Each row is where one point has got to under a steady rotation. How many ticks took it there?
The counts run from 0 to 325.
[111 138 142 161 159 148 158 139 172 129 133 166 113 126 177 101 126 107
 133 106 169 152 140 117  93 155 123  84 117  94 122 165 134 155 160  91
  92 105 144]
92
[118 154 158 147 162 131 165 136 138 104 125 149 123 138 184 109 139 115
 135  57 184 127 135 116 114 149 146 110 124 103 138 183 144 158 138 100
  91 127 127]
95
[107 125 181 140 161  92 139 142 140 115 110 161 100 142 193 125 120 119
 126  66 172 130 174 130 111 153 130  99 124 108 128 165 123 149 138 104
 134 104 136]
10
[150 168 152 144 110 135 145 133 124 142 137 125 126 124 171 101 130 115
 130  55 184 145 183 132 160 142 129 103 108  86 137 167 115 142 141 138
 109 106 155]
304
[120 134 190 139 132 115 142 132 128 127  99 136 146 141 165 103 133 157
 139  75 177 107 113 133 173 156 120 100 120 125 149 182  88 156 151 118
 160 105 118]
15
[142 126 155 159 143 181 142 130 147 109 137 134 148  90 136  98 149 100
 151 113 155 141  87 159 144 137 155  67 117  85 148 155 111 178 153  95
  97 115 136]
265
[136 128 135 147 126 131 133 128 166 125 112 118 147  99 149 124 126 136
 120  92 102 115 157 124 137 141 111  86  94  84 107 130  64 179 193 125
 155  72 149]
34
[137 152 153 138  96 160 148 147 128 126 108 132 120 108 145  83 136 105
 135  89 157 121 195 134 156 160 135  91  99  94 129 148 125 163 156 135
 143  70 164]
127
[114 118 151 142 164 114 152 147 136 101  93 123 108 123 153 142 131 130
  93  86 121 104 152 127 117 135 102  82 105  93 123 153  63 156 165 138
 157  77 140]
119
[138 162 179 121 119 110 118 121 103 137 105  99 131 138 169 115 121 124
 138  72 166 118 145 157 166 140 131 106 116  97 160 171  81 137 140 143
 171  99 153]
222
[144 120 156 158 150 173 134 129 149 117 143 142 132  86 143 109 142  97
 146 111 153 146 103 158 136 138 156  62 116  80 140 151 119 174 148  91
  95 112 141]
266
[132 184 116 141 126 169 145 124 153 131 144  98 150 103 141  92 147  87
 163 102 149 130 115 143 123 132 149  90 113  83 156 163 122 166 156 130
 122 125 178]
57
[134 164 155 163 157 143 130  96 128  84 106  99 138 115 189 162 147 127
 143  94 142 115 114 118 104 148 150 106 145  81 139 147  70 155 155 113
 145 134 132]
66
[100 119 149 102 151 112 167 132 125 118 134 177  98 130 133 135 113  98
  98  91 157 141 165 157 122 133 130  72  95  92 150 168  92 159 160 129
 101 105 147]
200
[105 147 140 158 163 141 163 136 168 122 133 164 121 136 183 101 129 112
 137  84 173 145 135 110  92 147 128  98 122  99 125 167 141 161 154  93
  88 115 144]
93
[100 122 142 114 156  99 161 141 133 116 131 166  92 143 147 145 114 108
 100  86 150 143 168 150 113 131 120  76 101  95 143 175  88 151 160 133
 116 108 159]
201
[125 162 147 128 133 126 139 100 140 154 103 108 148 115 130 111 124 118
 116 125 142 116 112 127 134 133 126  90  85  67 162 122  59 163 176 120
 171  92 143]
227
[132 161 116 127 104 157 145 151 127 135 128 126 129 137 118 113 118 106
 130 113 148 141 142 153 139 145 139  80  83  64 154 158  95 157 159 162
 121  84 195]
319
[115 134 132 168 135 130 156 158 161 113  92 128 124 137 166 131 140 141
 117  97 130 116 156 108 119 146  91  82 104 100 108 157  75 156 177 146
 154  73 159]
121
[109 132 144 105 144 126 151 146 141 107 141 138 114 140 163 123 119 123
 135  61 149 133 146 163 138 134 115  82 126 130 145 216 105 139 165 156
 114 120 162]
290
[111 172 122 157  95 141 161 143 134 117 122 146 120 120 167 127 160 109
 155  95 159 120 202 108 140 153 134  93 109  95 129 139 115 166 150 153
 145 100 175]
40
[102 176 136 157 138 164 147 126 140 131 103 105 120 108 155 116 164  95
 153 137 161 122 105 124 121 137 115  66 126 100 163 154  82 139 162 140
 177 120 165]
53
[137 168 119 137 131 139 146 151 111  91 122 101 140 129 131 129 146  93
 139  74 138 111 134 154 121 136 175 107  99  63 158 156 106 174 129 152
 125 104 182]
235
[106 168 159 102 130 102 139  99 133 136 113 128 121 118 160 101 118  92
 127  74 147 104 186 131 111 146 144 113 105  93 146 135 120 168 156 107
 167 101 160]
131
[127 122 169 123 111 144 140 110 144  95 126 161 166 114 163 127 122 171
 156  98 145 119 121 130 167 159 141  93 126 117 134 171  73 174 182 110
 116 115 120]
278
[132 125 167 162 141 124 130 132 129  78 130 152 128 129 198 172 140 147
 156  70 159 133 139 138 142 151 149  93 143 106 127 172  80 158 144 123
 116 131 128]
274
[134 174 141 159 127 151 175 132 119 135 120 129 122 119 168  92 149 105
 118  62 188 130 160 108 152 137 115 102 109  90 137 160 113 149 139 130
 104 109 132]
302
[108 119 181 100 159 147 116 112 132  86 122 125 118 109 153 129 119 107
 148 115 133 124 104 178 112 151 153  75 143 117 157 185  98 144 169 111
 144 128 152]
170
[139 160 146 148  90 176 120 104 144 109 135 134 166 114 168 132 125 149
 177 131 155 140 118 123 142 166 161 102 123  78 142 150  91 162 177 117
 119 117 154]
71
[142 144 146 149 139 157 140 133 160 117 156 141 148 117 174 103 125 111
 159  67 167 151 124 145 133 145 150  98 124  93 132 182 141 163 152 101
  75 121 145]
181
[136 127 195 114 141 106 115 104 146 132 121 137 155 133 177 109  96 154
 130  67 155 131 127 145 149 151 127 109 120 109 134 174  86 156 175  90
 127 105 117]
101
[ 97 162 142 120 113 143 134 134 129  96 141 160 120 136 170 146 137 106
 190 112 170 138 149 152 114 160 173  92 137 108 158 177 127 150 147 139
 129 137 180]
165
[124 166 123 138 104 159 166 140 108 129 109 120 134 139 123 123 141 120
 122 126 168 125 122 134 154 141 130  82  85  71 167 156  76 151 154 162
 135  91 167]
317
[136 160 147 132  93 174 134  92 138 104 134 141 167 115 150 122 122 141
 166 131 156 137 117 132 143 167 171  97 113  78 149 146  95 174 180 107
 108 117 143]
72
[118 153 117 146 154  83 158 157 143 140 145 140 126 147 157 147 140 106
 132  57 161 132 146 146 134 113 120  89  99  84 147 166  96 170 133 153
 132 112 170]
26
